(in the rows, 128 means zero)
The rows below fall into families. The same turns and mirrors carry the whole set onto itself and the rows of a family onto each other. For each named row, which other rows are in its family? Write them in the order they are listed.
These 36 rows form 6 families of 6 rows each.
K531: [ 99 147 139 114 102 107 136  95 105 120 137 162 117 158 114 161 134  94]
K246: [135  96 160  72 113 139 170 114  99 117 147 115 144 135 122 124 125 141]
K599: [ 99 149 143 118 102 114 145  98 107 120 131 145 123 143 106 169 137  74]
K482: [114 114 152 104 143 120 153 147 119 136 152 100 124  96 121 121 118 122]
K380: [ 96 128 151 116  95 103 126  99 107 118 127 143 120 161 111 160 142  87]
K936: [112 111 134  98 143 131 153 145 116 123 143 114 119 105 121 105 110 124]
K618: [ 95 151 163 109 136 137 114  95 113 124 112 144  94 145 105 147 113 115]
K514: [131 104 167  82 115 128 181  96 109 125 158 101 145 120 126 133 133 131]
K627: [120 110 152  84 138 145 149 151 124 135 129 103 116 111 112 120 115 130]
K841: [136 105 168  83 122 119 180 122 100 120 162 113 146 123 115 129 122 134]
K554: [119 140 178 106 115 135 137  82 107 119 123 158 110 161 107 143 116  96]
K100: [107 154 142 111  97 131 151  97 101 117 127 150 130 154 115 183 137 100]
K336: [116 152 176 120 110 154 167  87 110 116 126 140 103 144 113 154 104 102]
K372: [105 123 140  99 148 122 164 124 121 124 154  98 122  95 122 119 114 132]
K349: [109 136 185 114 102 138 143  76 113 131 130 143  96 154 118 143 119 101]
K377: [125 127 144 101 145 127 157 139 107 140 137  91 127  94 121 131 133 133]
K964: [ 79 156 151 107 127 133 123  93 108 124 127 139  90 144 108 155 115 134]
K973: [111 112 126  95 117 106 150 122 118 140 149  99 152 108 134 150 155 110]
K916: [ 78 163 145 110 133 133 139 103 101 110 130 131  99 133  94 163 110 126]
K609: [121 122 149  87 145 113 172 110 131 143 150  97 110 103 130 129 104 124]
K897: [111 121 125  78 131  97 151 115 125 153 145  97 132 112 134 159 136 122]
K341: [106 140 192 110 104 150 153  75 106 125 128 124 105 145 104 159 120 106]
K610: [136 122 136  88 122 114 162 133  96 137 140 104 155 112 123 148 153 126]
K376: [147  99 161  76 111 134 176 134 113 125 140 123 141 134 110 125 126 113]
K537: [116 125 157 128  99  96 134 101 107 118 134 140 127 177 110 161 120 107]
K859: [103 148 145 102 119 120 117  97 104 121 118 159 122 160 106 165 135 103]
K615: [ 75 145 147 115 131 117 121 107 107 108 125 133  91 144 101 144 112 122]
K157: [114 124 185 132 115 121 134  96 115 122 127 123  97 165 108 142  98 122]
K391: [149 118 163  94 128 127 183 122 100 130 147 104 140 110 120 122 128 125]
K980: [104 124 192 108 106 133 142  79 105 111 126 132  99 161 105 142 114 115]
K698: [120 111 126  73 118 122 144 154 111 134 132 114 148 125 114 149 147 125]
K564: [116  98 133  87 109 124 134 136 113 145 135 107 146 121 133 143 154 114]
K386: [139 113 152  71 119 101 183  95 117 137 157 109 139 128 130 146 123 121]
K413: [ 86 164 144 120 125 147 134 108 113 125 116 129  98 131 114 171 119 115]
K103: [119 107 144  86 117 111 144 136 106 143 150  99 152 114 124 157 154 126]
K168: [ 91 138 146 128 125 103 112 113 111 122 124 125 106 159 107 161 112 135]

Same family as K916: K246, K599, K936, K341, K564
Same family as K100: K627, K336, K376, K698, K413
Same family as K349: K531, K482, K841, K964, K103

The rows below fall into families. The same turns and mirrors carry the whole set onto itself and the rows of a family onto each other. For each named row, which other rows are in its family? Write them in the order they are listed.
These 15 rows form 5 families of 3 rows each.
K767: [124 168 100 140 121  91  99 131 128 150 110 119 131 114 136 147]
K259: [133 131 148 169 102 118 104 143 126 121 155 124 161 110 135 109]
K856: [137 121 156 105 124 132 148 125 107 119 132 114 127 107 127 102]
K209: [106 155 132 116 111 107 138 111 111 127 105  94 115 124 124 144]
K536: [123 156 137  93 132 166 119 104 118 147 127 120 129 114 154 113]
K505: [119 141 134  96 112 145 124 113 112 132 148 130 118 116 156  90]
K965: [151 147 156 147 116 133  90 128 144 100 144 134 148 106 118 101]
K937: [122 128 150 167 111 114 140 133 121 117 126 111 152 100 115 139]
K319: [121 160 128  99 126 151 106  94 134 113 124 142 107 112 135 106]
K747: [156 156 145 158 117 125 111 145 134 133 161 125 159  93 136 115]
K524: [ 96 152 103 139 106  96 100 119 119 140 109 117 123 129 140 139]
K803: [116 153 111 148 122 104  81 116 142 115  99 133 128 117 117 137]
K836: [135 160 118  94 132 144 129 115 120 147 141 137 115 101 155 106]
K174: [152 139 161 150 124 138  97 142 129 134 140 110 174 109 134 112]
K848: [111 149 111 143 130 114  94 122 125 152  91 113 147 120 136 150]

Same family as K174: K536, K848
Same family as K259: K505, K524
Same family as K937: K856, K209
Same family as K965: K319, K803

